M: [  3  36  36 -35   3 -54]
W: [ 57  17 -28  11  57 -81]
Q: [-20  37  37  37  37  -3]
A: [ -1 -24  29 -42 -31  14]
D: [-75  58 -58  58  46 -10]
C: [ 36  19 -17  44  10  14]
S: [ 64 -82  80 -82  35  24]
F: [ 12 -40  36  44   3 -54]
V: [-15   1  -4  12 -15 -15]
all V: [-15] -> 1 5 6
all M: [36] -> 2 3
all Q: [37] -> 2 3 4 5
all W: [57] -> 1 5
all D: [58] -> 2 4

K: [ 28 -25  39 -40 -20  29   0  15  -4   5   4  -4  -9   4  45 -11   2  -4
   0  -2   8  42   1  28   0]
J: [ 28 -25  39 -40 -20  29   0  15  -4   5   4  -4  -9   4  45 -11   2  -4
   0  -2 -10  12 -22   4 -20]
B: [-19 -17  22  -7 -24 -14 -17  19  20  44  -2  -7 -21   1  13 -53 -25  -7
  -1 -51 -38 -10  -6 -33  -9]
R: [ 28  41  39 -40   0  29   0  41  -4   5  41   0  -9   4  45 -11   2  -4
   0  -2   2  50   1  41   0]
Y: [-41  27 -21  -7  13  -4   7 -20  11   4 -13   0   8 -14  10 -59   1 -23
 -23   3  -7  14 -10 -20  -3]
L: [  4 -29  14 -37  23  28  -8  12  12  17 -10   1 -15   3  44 -37 -22  -9
   5  13  10  24  14  17  15]
N: [  4 -29  14 -37  -4  28  -8  12  12  17   5   1 -15   3  44 -37 -22  -9
   5  13  10  24  16  17  15]
E: [-46  32 -30  16  16   5   6 -36  21  -3  30 -18 -24  41  16 -27  10  21
  34 -10   0   1 -12 -20  -1]
X: [-41  30 -25  -9  13  13  17 -38   6 -23   6   1   1  11  15 -22  10  -1
   7  -5  -3  16 -15  -5  -9]
Z: [  0  43  -3 -11 -13  -6  40 -20  -8 -53  -6   0   9  -9  10  10  35  -3
  -5 -25 -15  17 -17  15 -17]
all J: [-9] -> 13
all R: [41] -> 2 8 11 24

Tari: [ -7   5  77  -2  41 -24 -14 -67]
tapig: [  3 -25   3  32 -16   3 -25 -25]
bapo: [ 47 -16  22 -27  73  39   4  -1]
geluf: [ 18 -24  17  17  32  45 -24  39]
bigi: [-17   3  37  56  -9  -3  13  28]
Toren: [ 62 -12  62  62 -12  62  19  61]
all geluf: [45] -> 6
all tapig: [-25] -> 2 7 8
all Toren: [62] -> 1 3 4 6
all Tari: [-14] -> 7

U: [  6 -34  20  11   6  55  71  19   7   4  31  61  27  17  20  25   0  19
  21  31  22  20   9  19]
H: [-43  27 -26  27   9 -31   5 -20  -2   4 -35 -35 -69  43 -38 -24   4   9
  -4   2 -25   8   6   6]
T: [-45  14  -9 -10 -36   3 -55  43  10  16  43  -2 -10 -16  12  44  82  52
 -24  22 -46  22   7  36]
G: [ 51 -32  33  -9 -32  -5  -8 -15 -23 -41 -19  34  -8  34  -1 -19  34   3
  72 -33  10  34  26   5]
all T: [-10] -> 4 13
all U: [20] -> 3 15 22
all G: [-32] -> 2 5
all G: [-9] -> 4
all H: [27] -> 2 4

Muka: [ -1   5  14  -6  29 -17 -27  41  20  -3   9  24  35 -66 -31   6 -20   7
 -20  -9  -5 -25 -14  -7  24  -6  -4  29  12 -11]
sena: [ -9  10 -32  32  16  -9 -24  19 -15 -32 -24   4  17   8  10  15  11   4
  12 -15   5   8 -11 -11  27  28  28  10 -35  20]
Niz: [ -1   5  14  -6  29 -17 -27  -7  20  -3   9  24  35 -66 -31   6 -20   7
 -20  -9  -5 -63 -53  -7  -7  -6  -4 -12  12 -11]
dek: [ -1   5  14  -6  29 -17 -27  41  20  -3   9  24  35 -66 -31   6 -20   7
 -20  -9  -5 -25 -14  -7  24 -15  -4  29  12 -11]
all Niz: [-7] -> 8 24 25
all sena: [-11] -> 23 24
all dek: [5] -> 2
all sena: [28] -> 26 27

Suz: [  9   6  22   9  -3 -27   8  -1  15   0 -15 -16 -16   6 -10 -27 -13  15
   6]
lume: [  9  14 -12   0   1  -5  -4   1  -2   0   0   0 -16   0   0   7  -7   0
   5]
Gari: [ 22  -4  -8   3  -4 -18  -2 -15  -8  -3 -11   9 -13   3  -3  -5   5   0
  -6]
goni: [ 67   8 -49  -6  -6 -33  22  67   7  -4   8  29  21 -49   1   5  49  -6
  -6]
Lubuf: [ 23  -2  23  -7  31  31  31 -11   1   3  23   2  31   1  23  31 -11  -7
  31]
Mol: [  3  -3   2   5   2  -5   8 -13   4  -4 -41   3  21  -2  -5   0   3   9
  -9]
pav: [ 13   4  -3  -4  -8   8  -4   6  10  -4   8   2 -15  -3   4 -11   9   2
  11]
all Lubuf: [23] -> 1 3 11 15
all lume: [0] -> 4 10 11 12 14 15 18
all Suz: [15] -> 9 18
all goni: [-6] -> 4 5 18 19

Bir: [-33 -40 -40 -40]
bife: [ 39 -49  26   2]
togom: [-40  34 -40 -41]
Namo: [88 19 -6 39]
all togom: [-40] -> 1 3
all togom: [-41] -> 4
all Bir: [-40] -> 2 3 4

besaf: [-13 -18 -29 -22  22  15   5]
mes: [-53  75  26  42 -75   7 -10]
Zova: [ 35 -31  21  -4 -52 -11 -31]
bivap: [  4  51  51 -14   4 -13 -14]
mis: [-29  64  37  -1 -46  -1   6]
zogel: [  5 -51 -51 -11 -51 -51 -21]
Kug: [ 14 -55 -47   3  25  13  -7]
all bivap: [-14] -> 4 7
all Zova: [-52] -> 5
all Zova: [-11] -> 6
all zogel: [-51] -> 2 3 5 6
all bivap: [4] -> 1 5

timuz: [-52  12 -37   8 -37  12]
lubi: [-52  -4 -48   8  66  12]
Noga: [53 15 12 -8 11 12]
all Noga: [12] -> 3 6
all timuz: [12] -> 2 6

tilu: [ 8  1 31 -9 23 77]
nivib: [-37  11  14 -28 -34 -25]
gasu: [ 12  12  -5  -5 -19 -28]
debip: [-38  12   4  -5 -22 -28]
tegi: [12 11  0 40 21 44]
nobiz: [  4   4  -1 -21  62  61]
noz: [ -3 -17   0 -31  54  71]
Runok: [  5   3  20 -39  22  69]
belar: [-27  11  64 -29   6  15]
vini: [ 48 -37 -74  12 -32  14]
Nek: [ 12  11   0 -18  21  44]
all gasu: [12] -> 1 2
all nobiz: [-21] -> 4
all tegi: [0] -> 3

Vug: [ 54  74  54  17  17 -64  74 -49 -41]
sem: [ 80  22 -76 -33 -86 -57 -37  -6  16]
gavar: [-36   6  16   6 -88  46 -31 -13   6]
Mov: [ 79  79  79 -14  79  53 -14  79 -14]
Vuzi: [-36   5 -27   6 -88  46 -31 -13 -39]
bub: [66 48 70 87 -9 66 75 29 19]
all gavar: [6] -> 2 4 9
all Vug: [17] -> 4 5
all Mov: [53] -> 6
all Vug: [54] -> 1 3
all Mov: [79] -> 1 2 3 5 8

fof: [ 71   9 -72  -1  -2  -2 -74  -9 -79  -1  80   3   2   5  65  -7  -4 -16
  -3  14   3  -8  -3  81 -32  78  -6 -75  40  -1  -6  -6  28]
sabo: [-14 -35  -5  -6  -1  -2  -7  -5  -4 -15 -35  -5   0   0  -6  -4 -13  -7
  -2  -5   2  -2 -13 -21 -44  -2   1  -4  -6   0 -11  -3  -6]
melil: [ -1  17  87   2   1  -3  68   8  73   3 -85   2  -2  74 -65   4  12   8
   0 -16   3   3   6 -81  39 -82   8  68 -30  -1   8   4 -22]
all sabo: [-2] -> 6 19 22 26
all sabo: [-6] -> 4 15 29 33
all melil: [4] -> 16 32

palu: [ 3 -8 79 -3]
medu: [-5 -5 -5 -4]
lize: [ 2 -2  1  0]
Rinef: [-3  1  1  1]
zegoz: [ 2  1 -3 -4]
all medu: [-5] -> 1 2 3
all zegoz: [-3] -> 3
all lize: [0] -> 4
all palu: [79] -> 3
all Rinef: [1] -> 2 3 4
all Rinef: [-3] -> 1
all lize: [2] -> 1

Nad: [ 14 -61  30 -32 -67]
Tuz: [-68  50  -6  34 -26]
suno: [ 41 -89  19 -65  -1]
zorel: [65 65 40 65 65]
minit: [-4  3  9 -6  8]
Rete: [ 11   9 -65 -11  57]
tiden: [ 17 -43  -9 -44   2]
Fopuf: [ 64 -67  40 -67 -67]
all zorel: [65] -> 1 2 4 5
all zorel: [40] -> 3
all Fopuf: [-67] -> 2 4 5
all Tuz: [34] -> 4

rak: [ 22  -3  64   2 -20 -20  13 -19  16   2]
Dos: [  9  -8 -44  -7  28  29  13  29  14   9]
nuku: [27  6  2  3 52 55 14 55 13  2]
nefo: [-21  -1  51  -1  11  13 -26  13 -29  -1]
nubur: [10 -1 11  5 26 30  8 32  9  6]
rufo: [ 6 -1  0  0 -2  0 24 -5 -1 -1]
Fon: [25  0 -7 -2 -6 17 28 -2 31 -1]
debe: [ 11   4 -53   2 -20 -22  -2 -23   0   3]
all Dos: [-7] -> 4
all rufo: [-1] -> 2 9 10

Leb: [ 20 -85  -4  -5  -4  -4   0  -4   0]
lema: [-10  19 -22  10   3  16 -48  11   3]
tipef: [ 14   4  -7   4 -20  20  16  -7   1]
all Leb: [-4] -> 3 5 6 8
all tipef: [4] -> 2 4
all Leb: [-5] -> 4

